In the rows, zero is written as 128.
Each named turn below is shown by a few rows before and after it. Which turns, in which order, take the first row of each later pair to the second? The first pair is answered.
U (before -> after):
[125 125 126 157 129 132 117 165 109 112 131 130 168  89  93 150 124 129
 112 134 158] -> [121 146  85 175 133 116 111 147 112 102 114 158 124 139 106 142 136 122
 129 103 141]
[136 113 156 127 142 134 123 117 141 144 159 131 152 125 127 122 132 140
 141 122 135] -> [130 126 135 140 152 132 121 109 148 140 149 144 128 148 134 123 136 139
 143 105 130]
[ 99 165  75 177 178 163 142 101 187 107 102 143  44 159 145 170 140 134
 111 123 107] -> [170 115 140  73  39  92 132 124  88 110 142 131 128 123 112  90 141 108
 190 194  97]
F (before -> after):
[139 119 183 131 123 146 149 161 128 127  97 114 151  75  89 153 126 126
 116 240 151] -> [154 113 182 120 104 114 145 166 102 136  98 120 165  91  87 132 127 121
 134 235 151]
[146 138 115 133 101  78 133 111 101 145 130 150 157 190 126  85 129 108
 150 124 136] -> [107 165 104 184 165 144 146 105 168 130 111 142 122 167 134 139 123 118
  98 135 137]
[ 84 164 111 148 163 149 131 113 199  93  75 127  90 111 116 154 130 131
 113 143 120] -> [105 120 148  59  76 139 110  98 153  83 135 106 108  85 112 119 150 140
 165 141 120]
J (before -> after):
[125 133 111 126 112 128 141 133 111 117 131 115 110 142 122 122 150 153
 136 113 121] -> [127 133 111 124 108 128 141 134 110 116 131 116 110 141 121 121 149 152
 137 118 119]
[174  85 180  68  84 102 124 130  74  94 167 149 171 106 117 132 136 147
 122 119 138] -> [156  78 169  82 126 103 119 129  79 116 172 146 172 123 129 147 135 166
 100  64 157]
[117 119 127 142 142 138 132 118 125 127 128 138 139 151 136 135 132 130
 130  98 136] -> [116 128 122 145 135 147 133 114 134 114 124 141 123 150 137 136 134 125
 133 110 127]
[126 123 131 123 134 155 130 115 137 118 135 137 117 110 139 146 121 134
 127 131 135] -> [130 123 135 119 125 154 131 115 133 115 136 136 119 105 136 143 120 130
 130 142 132]
P (before -> after):
[135 125 121 128 136 129 126 122 121 120 120 149 120 134 128 134 132 121
 139 130 130] -> [139 122 128 127 136 123 128 128 113 126 120 147 133 130 125 131 129 120
 138 135 133]
[114 130 117 159 167 136 136 142 148 140 107 129 147 129 131 153 111 119
  98 133 136] -> [114 137 111 162 164 139 137 137 152 132 104 135 134 134 132 153 113 117
 102 137 131]
[121 145 110 167 164 121 150 143 146 137 105 141 121 136 133 134 115 123
 120 128 126] -> [127 143 113 166 159 112 152 149 139 141 103 141 135 133 129 129 110 120
 121 137 128]
[125 128 131 143 133 157 154 106 125 114 132 137 112 114 124 130 137 170
 111 128 120] -> [135 138 128 148 121 146 157 109 121 108 120 146 110 118 120 121 137 157
 120 149 110]
W (before -> after):
[132 118 131 125 122 126 127 120 129 135 135 138 115 144 138 127 136 137
 141 113 124] -> [130 123 127 132 129 129 130 119 134 135 129 140 110 146 140 130 135 135
 138 114 122]
[138 107 140 123 119  92 124 134  99 140 120 101 154 123 125 118 118  99
 123 125 147] -> [132 116 127 141 140  89 125 134 106 146 110 107 147 137 130 124 116 100
 114 112 149]
[103 111 172 115  72 184 117 149 130 112 128 152 144  95 112 127 107 125
 150 168 147] -> [110  91 173  99  74 156 106 152 103 135 142 151 165 116 116 115 108 135
 158 124 163]
[108 123 128 128 137 134 121 104 149 120 123 133  97 129 137 137 138 142
 119 118 131] -> [110 120 134 122 126 140 121 103 150 114 125 130  96 118 134 136 140 139
 123 131 128]
Now pairs of rows:
(two turns a pair)
[ 91  89 173 126 167 142 128 167 140 157 140  93 158  99 128 168 112 169
 110  77 162] -> [ 88 143 131 139 116 178 130 127 181  79 115 128  48 112 136 167 139 134
 149 136 101] : P then J
[151 135 131 172 168 143 134 144 141 150 113  91 166 122 156 152 122 137
  87 135 120] -> [148 151 120 183 162 152 137 135 155 132 103 101 139 127 157 155 127 128
  92 150 106] : J then P
[158 126 128 126 101  52 119 145  93 150 119 164 152 171 124  86 127 118
 163 120 122] -> [142 148 100 165 140  63 125 141 120 147  95 176 126 189 133 105 125 117
 144 108 119] : W then J
[118  80 167 100 145 119 132 145 109 184 168 121 159  88 131 145 108 145
  97 142 170] -> [112  84 154 113 166 115 131 144 112 192 162 126 153 105 137 150 108 149
  88 118 175] : W then F
[109 177  89 165 136 152 130 115 159 102  94 154  58 161 142 135 145 123
 130 110 102] -> [155 157 145 129  72 123 142 151 118 108  98 137 136 105 106 104 126  98
 150 208  99] : W then P
[136 123 108 112 118 126 122 120 134 116 121 144 129 139 145 147 146 151
 131  86 132] -> [136 123 110 108 109 133 121 118 136 108 123 142 121 132 144 148 148 150
 135  95 128] : W then F
[139 131 121 147 136 105 141 130 112 143 113 138 141 142 121 120 122 129
 122 133 120] -> [134 137 114 154 143 110 141 125 121 139 111 140 130 145 124 126 124 131
 119 127 119] : J then J
[118 150 152 140 149 172 128 136 166 130 119 103 165 149 131 140 153 134
  78 156  98] -> [137 133 170  97  97 154 120 132 135 125 142 100 180 142 124 114 161 130
 110 166  92] : J then F
[165 154 132 158 141 100 134 164 104 138 113 138 121 157 140 120 118 100
 133 148 119] -> [168 149 140 153 138  99 136 168 100 140 116 134 132 148 137 119 114 100
 132 155 123] : W then J
[ 95 152  92 138 168 126 100 135 141 120  79 107 140 103 153 151 107 135
 100 171 135] -> [102 126 120  84 117 140  88 122 129 105 117  87 145  73 150 140 119 144
 125 179 134] : P then F
[111 125 113 129 139 126 117 129 103 124 121 149 119 171 166 131 149 139
 142  99 115] -> [123 120 136 141 153 113 131 160  93 146 108 138 171 149 151 132 127 133
 122 133 129] : U then F
[129  99 142 109 106 118 153 145 138 114 145 141 129  99 107 136 136 132
 122 154 115] -> [132 100 133 130 133  88 155 160 126 140 129 152 150 125 108 131 125 130
 112 134 124] : J then F
[148 149 122 150 148 102 106 119 134 159 129 133 121 116 134 143 133 136
 135 142 117] -> [152 149 127 143 136 103 107 119 132 153 131 132 122 109 130 139 134 131
 141 157 112] : W then U
[ 79 115 105 146 163 115 117  83  93 114 157 155  97 191 144 142 131 156
 129  61 133] -> [ 89  78 150 109 147 113 116 100  69 134 188 124 157 148 132 136 123 168
 124  69 156] : U then J
[133 112 134 123 125 119 128 139 116 155 147 120 144 119 122 125 118 137
 119  66 132] -> [122 116 134 133 139 140 131 135 136 148 146 115 134 109 123 142 118 142
 106  70 133] : F then F
[132 109 143 129 148 151 124 127 131 119 122 132 146 120 130 123 121 136
 130 130 145] -> [133 123 130 137 140 152 125 119 138 105 111 144 122 131 132 122 127 127
 139 139 132] : P then P
[142 112 132 119 102 125 125 139  94 148 136 131 144 143 140 152 123 119
 137  95 141] -> [127 130 114 146 131 144 131 133 122 139 120 137 117 149 147 170 123 119
 121  91 137] : J then W
[106 124 131 109  91 141 111 116 154 114 144 143 108 126 132 124 140 129
 134 168 126] -> [121 117 129 104  83 107 108 124 128 129 142 151 128 144 130 106 137 124
 145 159 129] : U then F
[131 132 108 121 134  93 136 140 123 132 100 158 132 152 121 119 124 117
 136 130 120] -> [121 118 131 121 159 114 140 151 132 145 111 135 161 121 117 138 114 131
 108 131 139] : U then J
[118 123 112 135 115  83 119 128 129 160 121 135 110 147 122 116 106 146
 105  91 143] -> [108 109 131 104  96 119 113 114 141 142 152 115 100 115 123 125 117 157
 108  95 144] : F then F
[124 119 156 133 154 168 141 133 163 110 132 111 119  93  96 146 129 135
  83 159 113] -> [146 106 170 103 108 141 137 138 131 110 143 112 139  89  88 118 132 125
 113 177 108] : U then U
[129 120 133 139 146 133 142 144 121 137 122 130 135 118 127 149 121 122
 101 144 134] -> [135 134 113 139 125 121 138 133 116 123 113 148 108 142 131 135 131 110
 124 144 117] : U then W
[122 149 106 139 131 146 124 104 143 120 127 145  71 148 133 128 136 127
 125 123 110] -> [135 132 148 118 108 157 133 122 137 122 140 121 115  94 114 129 125 123
 119 180 115] : J then U
[142 133 146 154 137 119 141 157 135 142 108 121 168 104 118 132 102 121
 101 169 128] -> [139 149 102 168 140  92 131 139 129 139  95 153 125 167 134 119 115 117
 122 120 117] : J then U
[131 139 108 150 129 101 120 146 140 126 114 142 118 151 126 122 119 143
 137 105 125] -> [133 145 119 145 109 124 126 142 154 103 114 136 109 123 118 127 121 134
 140 151 113] : W then W
[117 147 122 122 140 115 153 135 153 156 103 132 156  86 126 145 119 135
  99 135 143] -> [114 131 133  99 127 124 144 127 148 155 124 121 157  75 128 143 125 146
 105 120 147] : F then J
[107 134 113 113 114 152 108  99 155  96 147 112 104 118 112 115 136 130
 126 134 111] -> [128 123 111 106 104  97 105 113 113 123 144 125 138 148 108  86 131 125
 143 114 118] : F then J
[122 162 132 135 148 163 158 132 163  67 128 128 121  75 123 153 105 122
 125 180 146] -> [161 151 133 116 107  86 154 150 103  90 119 147 161 108 112 103 100 103
 163 182 143] : U then P
[109 100 134 150 135 127 120 115 116 147 142 130 147 144 131 121 123 154
 119  72 151] -> [129  93 156 120  83 126 121 116 101 130 152 124 158 118 119 103 127 141
 143 118 138] : P then U
[123  89 143  69 101  97 109 115  78 146 163 119 161 145 129 111 139 139
 162  72 151] -> [ 98 117 104 130 175 105 116 114 112 155 129 137 132 180 145 141 133 143
 126  35 156] : J then F
[123 132 162 128 112  99  99 108 106 112 129 162  95 155 141 109 126 127
 147 125 156] -> [118 137 156 142 128  98 101 109 111 115 122 166  92 163 142 115 124 128
 139 117 157] : J then W
[ 99 163 133 167 193 158 147 125 157 110 136 183  81 133 140 157 116 123
  87 110 125] -> [144 173 146 158 134 112 158 149 121 104 112 198 112 125 117 118 105  84
 120 193 102] : P then J
[114 117 131 103 125 125 124 129 120 140 140 121 139 125 129 118 126 131
 133 126 135] -> [108 137 111 125 136 133 128 121 138 128 122 134 110 140 134 124 129 123
 131 128 124] : U then P
[152 108 145  96  94  64 123 136  68 161 146 127 169 147 120  81 128 129
 167 105 129] -> [123 124 108 143 164  74 122 128  97 174 127 140 140 185 138 108 127 145
 135  47 140] : W then P
[111 143 121 112 125 146 114 114 143 104 132 121 100 119 133 131 133 123
 139 141 106] -> [126 134 117 103 116 106 111 120 111 122 129 131 118 145 133 110 133 119
 155 120 109] : F then W
[121 138 116 122 110 158 120 108 133 106 131 132  90 126 141 138 135 137
 147 128 115] -> [132 123 131 101  90 144 117 114 112 114 143 127 112 119 136 125 134 138
 157 131 118] : W then J
[115 112 146 133 146 148 117 108 160 128 158 112 111  85 164 165 146 158
 116 116 116] -> [128 118 122 122 113 115 106  93 137 119 155 138  84 126 170 135 159 146
 154  98  99] : W then U
[130  91 127 123 119 110 114 159 129 163 118 103 190 104 107 103 120 135
 111 149 144] -> [ 95  96 109 133 155 157 107 134 169 150 129  96 142 108 125 136 134 157
  91 104 149] : P then W
[116 131 123 152 155 137 137 132 145 122 119 125 128 137 141 133 130 126
 110 127 120] -> [128 131 132 148 136 127 142 139 137 118 113 127 139 127 132 123 126 115
 119 157 114] : J then P
[133 125 134 131 101 130 125 157 126 149 117 119 123 111 108 129 127 128
 131 146 125] -> [129 120 131 136 118 121 122 160 120 163 118 119 133 122 110 130 126 135
 125 122 133] : J then W
[136 105 133  94  96  96 115 149 108 155 142 115 174 128 125 108 158 119
 145 135 123] -> [110 122 102 142 165 106 118 148 135 170 120 123 154 158 139 136 154 132
 111  87 134] : J then W
[142 153 150 141 156 102 113 141 142 152  96 124 163 102 134 152 108 117
 103 140 144] -> [149 154 134 138 148  74 106 136 124 159  95 139 158 134 139 135 115 115
 121 113 140] : U then P
[117 122 103 110 123 151  95 119 139 110 135 148  90 146 136 131 163 106
 192  95 133] -> [100 124 108 127 158 179 101 122 163 113 133 135  93 129 138 157 157 117
 163  93 144] : U then U
[120 128 136 115 138 149 129 124 133 120 134 131 123 108 127 132 135 121
 124 136 129] -> [124 118 140 105 132 137 126 126 120 129 141 129 135 111 125 124 135 123
 129 127 133] : J then W
[140 119 128 131 116  89 122 133 103 146 125 152 138 155 128  89 128 145
 137  90 130] -> [117 152 116 170 144 143 138 123 159 113 101 153  93 134 129 126 127 137
 110 132 114] : F then J
[135 124 147 107 132 131 139 133 113 135 122 120 143  94 114 142 138 125
 137 168 109] -> [114 135 117 135 179 135 135 122 131 145 113 130 117 129 131 158 141 138
 120 112 117] : W then U
[118 146 111 120 138 129 131 136 148 131 134 110 144 115 108 144 102 144
 128 110 164] -> [127 140 118 107 119 119 130 139 135 132 139 109 155 112 104 132 103 141
 140 120 162] : U then U
[140 148 105 158 128 114 151 143 129 125  90 153 112 148 129 120 124 110
 140 154 113] -> [150 138 119 142 110 104 151 148 115 128  98 146 132 137 123 109 122 108
 148 168 115] : J then W
[161 142 117 140 142  72 132 123  91 140  98 171 152 172 137 103 141 142
 146 118 134] -> [134 167 124 159 153 157 146 107 159  93  95 154 103 115 136 149 144 141
 117 179 118] : F then J
[130 142  96 144 148  97 131 139 121 148 115 141 126 183 130 111 126 133
 128  92 132] -> [154 132 137 114  96 103 139 155 108 133 124 124 159 130 108 100 119 116
 140 172 123] : W then U
[158 142 148 139 103 149 133 147 119 151 144 117 144  89  87 114 108 129
 136 139 124] -> [153 137 134 151 130 127 127 150 109 173 141 124 150 121  95 111 106 138
 130  93 136] : W then W
[123 118 107 156 127  92 112 130 141 135 103 156  94 147 117 125 152 112
 138 117 100] -> [113 121 117 154 127 128 116 124 166 118 110 144  81 119 116 144 152 116
 127 138  96] : J then F
[129 116  91 155 128 145 103 109 121 139  90 181 165 148 155 154 110 122
 124 132 115] -> [127 104 102 149 135 144 103 115 115 151  98 172 185 139 154 155 106 129
 117 124 126] : P then P
[148 137 120 130 148  99 130 157 137 139 106 130 130 138 134 133 114 106
 145 136 139] -> [135 132 134 123 152 135 131 152 157 129 120 111 127 107 133 152 115 116
 131 147 143] : U then F
[110 132 106  95  79 151 126 113  91 102 143 142  61 132 121 138 124 122
 138 115 117] -> [126 157  91 147 110 114 145 144  85 124  92 162  88 153 110 133 101  98
 121 145 116] : P then F
[132 114 121 119 112 133 122 134 126 123 130 136 144 119 147 136 143 113
 119 125 120] -> [131 116 114 127 124 130 121 135 127 129 127 138 143 128 150 137 142 115
 116 112 122] : W then W
[135 114 130  95 114  88 117 132 101 125 147 128 128 143 128 114 120 137
 158 100 135] -> [120 154 110 156 159 118 138 139 150 110 102 139  99 136 127 145 107 123
 122 143 121] : F then W
[112 135 117 106 118 112 134 133 145 106 119 108 109 152 129  84 144 124
 161 115 117] -> [121 131 124 108 117  97 138 146 132 116 115 109 133 150 123  76 137 119
 159 124 120] : W then P
[103 160 131 105 114 151 132  77 156  96 139 148  56 107 119 155 165 133
 155  82 104] -> [114 135 171  74  91 156 133  89 142 102 162 122  99  63 107 151 158 139
 154 108 115] : W then U
[113 139 136 141 145 156 140 122 148 122 127 114 124 109 125 148 125 139
 108 139 125] -> [124 141 140 137 128 151 143 126 143 116 122 116 126 104 120 140 124 130
 117 161 118] : J then P
[149 117 153  81 121 157 139 139  79 135 169 125 145  59 108 127 134 121
 120 137 124] -> [137 122 118 118 182 127 136 142  75 169 150 143 145 116 125 131 128 133
 101  62 141] : W then W
[127 121 130 121 122 137 138 121 133 118 120 121 126 111 124 138 129 124
 123 139 126] -> [128 123 123 119 114 132 135 115 130 115 120 127 115 121 125 133 134 123
 133 133 121] : U then W
[125 117 142 133 142 127 116 136 132 134 131 122 127 106 124 122 126 134
 116 134 137] -> [123 125 134 134 138 137 116 126 140 123 129 127 106 107 127 124 132 132
 121 138 129] : P then J
[132 114 126 140 146 113 136 154 137 140 110 140 112 135 123 128 129 112
 146 155 111] -> [127 102 134 137 163 114 134 160 135 156 118 130 130 130 126 136 125 125
 134 136 126] : P then J
[141 123 140 109 114 102  89 126 139 146 135 120 166 128 100 138 137 165
 140 155 104] -> [120 121 132 114 137 126  84 114 158 143 146 116 145 132 111 155 144 180
 128 124 112] : P then J
[140 142 140 106  57 127 144 113 129 100 147 122 114 129 130 114 143 112
 159 176  96] -> [138 125 120 112  93  80 131 118  98 145 151 132 137 185 143 102 140 131
 157  86 122] : W then W
[111  81 108  99  94  78 128 152  80 173 162 112 124 166 143 114 138 100
 132  87 148] -> [ 85 106  79 145 145 106 134 145 121 168 141 121  88 181 156 145 136 106
 101  69 147] : P then F
[111 130 159 129 142 158 120 134 162 146 121  95 118 109  85 143 121 144
  95 183 140] -> [125 151 119 123  99 127 109 110 146 121 108 132  63 164  95 110 142 124
 144 168 108] : U then W
[158 162 102 124  92  95 138 111  98 131 151 161 124 179 125  95 144 114
 156 160 107] -> [152 170  91 142 111  94 140 112 105 134 139 167 117 191 129 101 141 113
 148 150 107] : W then W
[136 152 124 166 131  99 143 138 140 128 111 169 102 122 138 136 138 143
 111 174 106] -> [133 146 136 157 126 118 143 137 148 122 119 158 104 100 136 144 138 147
 108 186 107] : W then U
[127 123 117 140 164  90 117 137 115 176 128 132 157 159 137 122 114 148
 104  63 150] -> [100 120 125 108 136 169 107  97 158 122 166 110  97 115 146 149 139 162
 110  74 137] : J then F
[123 143 126 124 125 138 116 111 131 154 119 116 121 130 147 145 122 138
 112 125 130] -> [129 148 128 120 110 140 118 110 131 144 115 118 117 124 143 141 123 130
 119 146 121] : J then J
[113 128 138 125 120 143 133 110 141 127 137 129 119  92 144 126 128 135
 120 103 115] -> [118 123 143 117 110 138 133 112 135 128 140 126 126  88 141 121 128 133
 125 108 115] : U then U
[139 145 135 118 108 144 150 158 139 122 117 118 156  98 145 156 135 128
  81 151 140] -> [126 145 128 118 122 157 144 148 150 120 123 117 140 104 153 167 141 138
  74 125 144] : J then P
[138 136 136 138 127 123 136 137 115 133 127 128 129 131 127 125 126 120
 133 135 130] -> [131 135 136 142 139 131 135 137 123 134 128 125 129 128 129 132 124 126
 123 128 135] : U then P
[116 125 119 119 120 168 128 107 145  99 138 127  89 129 130 138 144 121
 125 115 117] -> [148 120 136 110  89 122 135 133 107 114 126 134 134 126 113 108 132 101
 143 156 114] : P then J
[110 140 125 156 174 141 150 128 147 142 104 132 142 133 124 137 113 131
 119 132 136] -> [133 132 120 128 132  97 139 124 107 144 109 147 147 160 122 100 122 121
 159 123 127] : U then J
[134 115 115 114 145 108 118 123 118 139 126 128 136 135 124 120 131 124
 130 115 147] -> [125 120 112 123 160 125 121 120 134 135 124 125 125 130 127 134 130 127
 118 114 147] : U then J
[124 128 116 155 170 117 141 134 135 158 116 132 142 149 127 132 114 132
 107  97 145] -> [132 108 125 121 143 105 129 127 114 161 139 127 149 151 129 117 124 138
 127  79 148] : U then P
[101 142  87 122 116 168 128  81 154  86 128 143  79 106 145 122 159 108
 120 178 102] -> [ 98 135 102 122 123 181 131  88 160  91 134 130  94  85 140 132 154 112
 106 187 110] : U then U
[158 123 112 120 126 107 106 141 137 117 134 184 103 170 145 106 114 100
 145 143 128] -> [158 103 153 113 140 122 115 166 137 136 145 153 159 119 131 121  96 110
 116 173 150] : U then F
[117 104 142 116 171 148 127 153 148 149 106 129 131  97 135 166 101 151
 108 154 136] -> [114 121 128 125 165 158 127 141 161 130  96 139 100 106 139 168 107 143
 116 162 122] : J then P
[135 154 108 141  90 137 137 102 143  75 119 153  70 140 126 118 132 112
 160 154  92] -> [148  97 170  87  78 125 132 126 103 114 166 108 161  89 111 110 118 137
 150 148 132] : U then W
[139 123 142 127 130 162 120 116 152 112 170 137 130  97 136 158 140 125
 112 134 144] -> [139 130 115 131 128 142 112 103 144 110 166 156 103 137 147 146 150 123
 128  99 137] : W then U
[167 165 143 170 138 141 103 160  89 158  83 147 134 142 137  96 130 128
 108 137 137] -> [150 162 162 154 129 198 103 146 120 132 106 124 115  96 136 120 137 138
  98 163 135] : F then J
[146 130  79 160  92 109 124 137  90 134  89 161 127 166 129 106 131 132
 127 158 137] -> [136 135  96 171 105 148 136 143 118 122  84 143 130 124 122 130 123 134
 103 199 136] : F then P
[156 145 133 132 129 105 115 143  89 171  95 149 142 120 124 109  90 126
 143 117 125] -> [149 154 120 145 142 108 115 138  98 168  88 154 127 133 129 114  93 126
 139 106 123] : U then U
[140 113 144  91  99 115 126 129  96 136 140 117 153 122 126 109 147 128
 139 130 115] -> [134 150 116 155 147 114 144 142 123 138  89 139 139 140 126 126 133 111
 110 154 106] : F then W
[ 94 145 135 162 164 113 117 114 143 118 118 144 109 130 127 143 164 115
 127  80 122] -> [116 115 164 123 128  84 111 126 101 136 141 133 156 117 118 117 162 117
 147  82 133] : U then J
[111 139 111 145 132 158 132 130 145 106 106 128 115 112 120 121 139 124
 111 165 122] -> [119 114 136 113 110 153 127 135 126 114 131 112 142  92 115 112 140 132
 119 164 131] : W then P
[114 116  98 161 164  94 142 120 150 154  96 154 172 103 134 146 115 124
 103 154 135] -> [103 121  91 165 165 118 141 107 168 138  99 153 145 100 139 158 122 127
 101 152 128] : P then J
[135 135 130 146 131 118 127 146 142 139 112 132 137 127 119 132 118 129
 115 145 129] -> [136 127 132 140 130 109 123 146 132 148 119 130 146 134 119 125 118 133
 117 131 135] : U then P
[125 151 120 100 106 122 139 121 119  97 105 156 117 142 125 109 142 120
 146 160  98] -> [109 137 150 104 141 160 147 133 140 108 119 124 147  96 121 140 129 138
 106 168 120] : U then P
[151 135 132 111  81 127 123 136 129 101 127 139 114 137 128 105 143  98
 159 180 106] -> [152 105 136  94 100  94 111 144  97 141 146 131 153 158 133  95 140 119
 156 114 134] : W then J
[116 114 127 114 128 137 115 110 137 136 150 112 113 112 147 128 149 129
 122  90 130] -> [123 114 130 104 104 135 114 109 132 127 152 114 110 106 143 119 154 122
 134 109 121] : J then U
[ 95 116 160 100 128 189 122 123 146 139 152  89 137  71 135 146 140 155
 104 112 144] -> [ 89 119 148 104 138 191 117 115 150 139 151  94 121  86 141 148 144 159
 104  90 144] : W then J
[110 164  82 162 120 129 161 147 145 130  91 124  99 140 143 112 130 104
 147 155 104] -> [132 124 124 113  86 107 155 162 102 153 124 100 163 110 128  91 124 112
 160 161 122] : U then W
